In the rows, zero is written as 128.
The rows of X fall into several groups, which share some directions, and each row is roughly a mix of its group's hidden directions.
X, 131 rows:
[[135 107 145  99 175 184 161 133 106  86]
 [133 140 157 186 172 168 172 124 131 103]
 [169  85 173 110 155 130 162 137  86  99]
 [119  89 130  92  74 114  98 138 102  76]
 [117 135 136 151 188 108  97  66 112 153]
 [121 168 133 127 192 175 167 114 128 103]
 [144 129 138 103  90 113 165 198  93 145]
 [142 200 139 124 173 156 156 113 150 152]
 [147 147 181 131 116 146 176 101 171 165]
 [123 136 179 105 110 124 115 118 133 209]
 [108 106 146 136 198 147 179  98 113 136]
 [153 175 113 122  77 137 126 150 115  65]
 [137  92 195 117 146  87 164 135 124 161]
 [164 174 111  83 122 130 174 118 175 142]
 [102  87 118  97 120 171  89 161 176 136]
 [154 159 130 118  66 130 107 155 145  70]
 [127 131  57 118  79 101  87 136 108 134]
 [ 94  94 136 187 190 139 140 122 137 144]
 [139 127 126 160  94 146 167  51 132 146]
 [138 138  68 122 129 120 108 187 114  79]
 [132  71 145 188 101 131 122 102 102 160]
 [102 122 204 134 171 134 143 113 143 164]
 [108 155 102 113  88  95  72 145 174 139]
 [117 124 103 124 156 137  89 164  59  94]
 [108 128 116 151 204 127 122 140 149 182]
 [139 157 134 128  94 147 118  66 121 190]
 [147 173 135 192 170 160 130 126 116  98]
 [142 155 162 198 176 145 139 116 118 150]
 [167 126 150 128 128 163 178 151 100  71]
 [108  96 151 192 104 130 106 124  75 107]
 [126 142 141 172 169  88 166 102 128 179]
 [133 107  63 126  86 108 112  95 104  88]
 [128 105 163 204 161 137 112 117 100 152]
 [136 158  79  96  83 131  79 153 101 111]
 [135  93 141 157 143 129 173 130 204 124]
 [164 125  90  69 162 157 148 120 168 126]
 [123  96 168 183 168 137 101 114 108 169]
 [103  73 141 176 161 126  85 138  94 134]
 [137 160  96  54 103 126 153 133 160 109]
 [129 149  86  53 115 120 140 148 159  99]
 [ 96  61 119 165 153 125  87 144  98 127]
 [142 143 130  86 112 116  84 177 152 181]
 [119 173  96 103 129 164 127 114  88  68]
 [ 90 104 103 101  92 179 106 144 160  91]
 [138 148  98 120  76 144 139 198 100 114]
 [120 143 154  88 119 111  80 148 132 197]
 [143 143  90  99  81 144 106 145  79  84]
 [129  83  72 132 131 104 106 176 158  99]
 [145 163  88 107 104 116  88 163 172 165]
 [147 127 119 103 128 178 155 152  90  64]
 [ 83  93 140 162 153 121  77 152  87 110]
 [151 136 160 147  77 148  60 113 105 123]
 [117 115  86  83  68 111  82 145 124 133]
 [113  86 151 204 144 125 106 127  95 145]
 [185 163 102 124  80 164 138 103 145 153]
 [ 98 103 133 145 205  90 131  95 127 135]
 [144 156 153 141 186 141 139 110 155 190]
 [136 182 108 119 144 146 158 114  76  77]
 [ 71  74  96 106 158  98 137 114 142 150]
 [ 91 149  92 141  95 144  82 128 179 160]
 [167 171 161 169 148 174 147 108 149 105]
 [131  88 145  74 100  77 105 128 154 159]
 [109  87  64 128 118  89  87 152 124 109]
 [159 193 125 172 164 149 128 127 108  95]
 [ 92  70 123 184 134 114  94 142  96 134]
 [133 179 100 126  75 108  82 151 161 128]
 [ 99 141 168 198 107 129 118 114  83 137]
 [123  88 187 167 122 158 115 100 142 168]
 [139 139 115 162 145 154 178 100 122  61]
 [105  81 138 130 167 125 112 113 144 201]
 [164 141 148 120 186  76 137 133 170 151]
 [142  90 175  77 103  78 144 140 141 143]
 [147 156  89 106  76 124  67 150 109 130]
 [122  92 151 178 142 138  70 118 164 161]
 [145 156  90  88 102 127  64 148  96 132]
 [130 139 132 196 181 143 143 116 130 175]
 [157 159  77 119  95 122 107 160 179 156]
 [114 151  84 183 171 136 165 134 144 162]
 [133 183  91 122 112 128 139 116  71  82]
 [107 107 127 155 190 138 177 123 176 125]
 [ 94 150 181 108 179 103 139 133 142  84]
 [108 171  92 139  76 136  80 129 167 138]
 [100 118 108  98  58 158 141 127  83 111]
 [105 132 199 131 144 136 161  88  85 130]
 [155 100 120 170  92 157 186  90 133 139]
 [130 107 170 203 113 126 114 114  84 125]
 [150 172 121 136  80 123 152 148 123  60]
 [125  91  77 125  71 100  99 103 104 147]
 [117 119 168 204 120 137 114 114  81 126]
 [156 147 139  84 188 131 130 125 175 166]
 [136 130 149 149  98 147 165  50 130 154]
 [114 100 166 153 146 139 179  84  97  90]
 [135 162 138 180 139 172  92  82 102 114]
 [126 153 195 134 178 154 151 134 159 151]
 [161 133  85  72 158 168 151 116 160 122]
 [128  91 140  63  93  87 128 122 158 156]
 [105 173 146  90 167 110  75 165 126 130]
 [158 159 171 144 145 170 171 134 168 157]
 [130  97 160 101 145  53 135 161 106 142]
 [106  89 154 163 125  98 124 110 179 179]
 [141 139 137 213 129 156 153 105  98 127]
 [163 127  53 141  78 138 115 144 128 147]
 [ 92  93 126 133 174 124 117  89 122 192]
 [130 130 135  99 141  77  76  79 111 166]
 [105 103  84  77 148  74 121 118 160 143]
 [122  81 173 174 162 133 120 125 179 113]
 [110 121  97  88  87 101 125 156  76 166]
 [120 108 118  80 163  63 160 140 146 153]
 [157 111 163 118  99 149 160 152 191  95]
 [141 142 121 103  65 126  66 151 152 105]
 [ 88  76 124 169 141 125  88 148  86 108]
 [152 170 105  85  76 112 101 139  85 122]
 [132 171 187 113 140 145 126 115 149 189]
 [144 164 130 142 176 134 192 120  89 104]
 [118  93 169 149 179 129 189 105 136 127]
 [114 170  99 108  88 124  75 152 173 117]
 [171 129  75 147 111 172 135 158  86 109]
 [ 94  97 196 136 167 122 161 112 111 109]
 [103 105  87 153 170 125  90 187 114 122]
 [131 143  67 112  84 102  85 162 126 151]
 [146 130 132 100  70 134 163 194 115 117]
 [115  98 113 106  71 129  62 144 154 137]
 [133  99 123  91  90 117 163 186 172 116]
 [124 174 112 142  67 131  98 145 179 111]
 [157 132  97  54 144 125 144 135 179 135]
 [163 168 141 126  84 132 130 162 155  68]
 [129 163 155 126 183 183 140 126 173 115]
 [114 102 115 104 128 100  68 168 150 176]
 [105  77 157 169 163 146 151 118 175 145]
 [ 92  72 140 169 150 119  89 128 133 172]
 [102  71 103 129  69 103 111 144 105 103]]
Here is one row from each group, named. Which group is each of the other rows in?
[150 120 104  73 181 121 131 142 180 150]	<45>
[127 141 138 159 140 145 182  88 110  65]	<69>
[132  97 177 166 159 116 164 124 173 162]	<125>
[127  71 161 132 151  84 108 143 182 140]	<39>

[147 127  76 129 136 142 112 188  95  83]	<69>
[154 115 163 198 153 156 133  97 105 151]	<45>
[161 141 170 169 164 151 131 112 179  99]	<39>
[170 153  94 140  88 166 123  89 137 173]	<69>
[102 101  83 121 116 102  85 127  69 102]	<69>
[152 113 148 124 155 180 181 139 101  82]	<125>
[139 134 136 149 139 172 196 131 108  78]	<125>
[122 108 101  56  82  89 116 139 139 134]	<39>
[132 111 133 137 154  63  68 153 122 156]	<39>
[169 103  83 158 128 154 154 142 183 103]	<69>
[125 114 109  88 138 123 189 138 193 126]	<39>
[137 176 134 128 189 137 148 122 164 178]	<45>
